In the data rows, 128 means zero.
Here are some numbered points:
[ 64 192 160 103 139 144 108 172 189 107 171 110 157 121 141  52 128 118
  34 149 121 226 136 140] 0
[126 145 123  86 101 151 168 140  68 129  93 126  97 150 148 149 165 157
  98 129 129 127 110 125] 1
[115 122 142 110  92 170 152 109  73 144  61 121 115 128 152 174 147 141
 113 107 168 101 110 165] 2
[182  75  22 102 180  37 135 180 182 236 102 207  57 177 144  61  68 116
 167  61   0  71 208 125] 3
[255 158  13  50 161 160 184 182 166 143 118 160  84  60  95 104  69  74
 145  65  38  17 167 101] 4
[ 44 156  91 149 195 117 137 115  82 100 165 124 104 117 147 147 115 181
 136 125  94 144  98 101] 5
[ 87 150 117  80 136 137 152 125 127 143 152 146  92 116 164  81 169 129
  89 121  87 149 128  97] 6
[ 80 116  56 204 173 125 110 124 128  76 162  79 123  57 118 161  75 188
 218 110 159 113 105 123] 7
[ 98  93 208 149 112 164 118 102 111 206 151 156 139 144 164 171 130  56
 107  37 139 153  96 209] 8
[155 106 156 154 140 100 163  97 150 125 158 119 140 128  91 173 100 108
 199 153 104 135 121 111] 9
[140 149  52 124 176 141 112 189 167 121 141  92  96 137 138  79 157 166
 138  99  78 136 156  78] 10
[175  99 108 130 108 154 124 106 163 133 134  94 151  81  89 148 125  95
 160 133 154  70 146 104] 11
[ 94 126  80 177 160 128 125 129 126  94 151  94 120  82 124 147  94 165
 186 109 144 116 115 122] 12
[  0 135 118 130 160  70 153  74  55 193 143 103  51 168 175  88 169 225
 120 158  99 187 100  89] 13
[171  98 211 150 159  77 135 160  46 130 134 110 160 120 131 141 146 131
 134 141 150 131  72  81] 14
[124 157 191 148 120 128 101  78 154  96 121 148 123 200  89 127 113 100
 129 169 167 179 151 156] 15
[212 102  45 103  90  72 163 194 153 226  93 105 121 127 144  86  76 162
 141 111  48  53 171 157] 16
[ 76 158 101 168 190 157 156 120 140  93 184 127 111 100 171 151 106 128
 214  72  87 146 157 118] 17
[224  52 234  85 123 115 134 139 108 148 197 220 155 110 161 166 215  48
 164  90  96 110 151  98] 18
[ 13 228  75 158 220  81 107 194  67  13 215  95 165 100 103 100  71 244
  26 190 116 204  17 113] 19
[156 136 133 102 103  81 132  74  72 115 135 154 138 177  83 150 171 124
 136 204 133 121 103  70] 20
Which two points above are nearest to each new point by angle? Their numbers follow each, nearest first.
[156 136 119 102  93  83 137  73  73 112 126 150 140 174  89 140 173 121
 137 205 131 116  97  66] 20 14
[145 130 130 114 108 147  95  89 184 105 120 171 112 128  74 104 123  94
  61 165 132 114 125 126] 15 0
[148 112 140  32  80 228 153 192 142 147  75  71 186  58 167 146 192 124
  45  85 243  31 145 131] 2 11
[160 103 183 142 154 101 130 151  71 134 131 116 155 122 131 134 145 133
 136 135 145 128  86  97] 14 18
[160 125 137  57  95 181  46  27 255  61 105 238  81 143   0  55 125  29
   0 243 138  84 123 131] 15 20
[151 105 165 159 141 101 154 104 145 125 153 109 148 132  92 168 102 115
 189 155 119 131 123 109] 9 11
[ 68 174 149 119 137 149 107 153 177 112 162 108 145 122 136  66 132 126
  55 144 134 198 134 139] 0 19
[ 96 155 142 116 136 131 115 145 148 118 147 119 141 126 132  91 129 124
  90 138 129 172 132 130] 0 19
[160  91  60 108 180  57 131 162 175 212 110 189  83 156 145  85  85 126
 154  82  22  99 182 128] 3 16
[115 128 136 111 100 167 145 104  78 143  73 124 109 133 150 175 149 135
 120 110 164 100 110 163] 2 1
[136 115  96 124 148  99 128 144 142 164 121 151 102 145 135 106 108 132
 140 106  84 111 149 129] 3 16
[150 205 112  64  69 214 155 183 109  86  50 146  98 180 164 106 168 135
  36 105 143 163 160 188] 1 2
[255  66 117  71  35 239 255  82 212  47 153 140 144   0  75 191 206   0
 255 118 105  13 208   0] 11 4
[106 106 194 150 118 148 131 102 107 186 151 150 139 136 163 165 132  75
 115  58 129 143 106 196] 8 18
[152 125 105 137 132 126 100  95 143 138 134 106 129 129  85 121 109 114
 162 135 173  88 154 123] 11 7
[161 124 104 141 127 129  93  90 157 140 137  91 140 136  67 118 102 106
 173 142 189  71 162 119] 11 9
[162 126 153 113 108 101 183 116 106  90 131 115 152 130  76 155 133 124
 136 208 123 136 104  61] 20 9
[122 162 179 151 126 122 106  80 152  97 123 148 122 185  90 118 105 109
 134 165 158 175 150 156] 15 0
[ 74 180 142 115 132 140 109 152 174 110 161 109 145 127 133  71 124 133
  58 146 133 195 134 137] 0 19
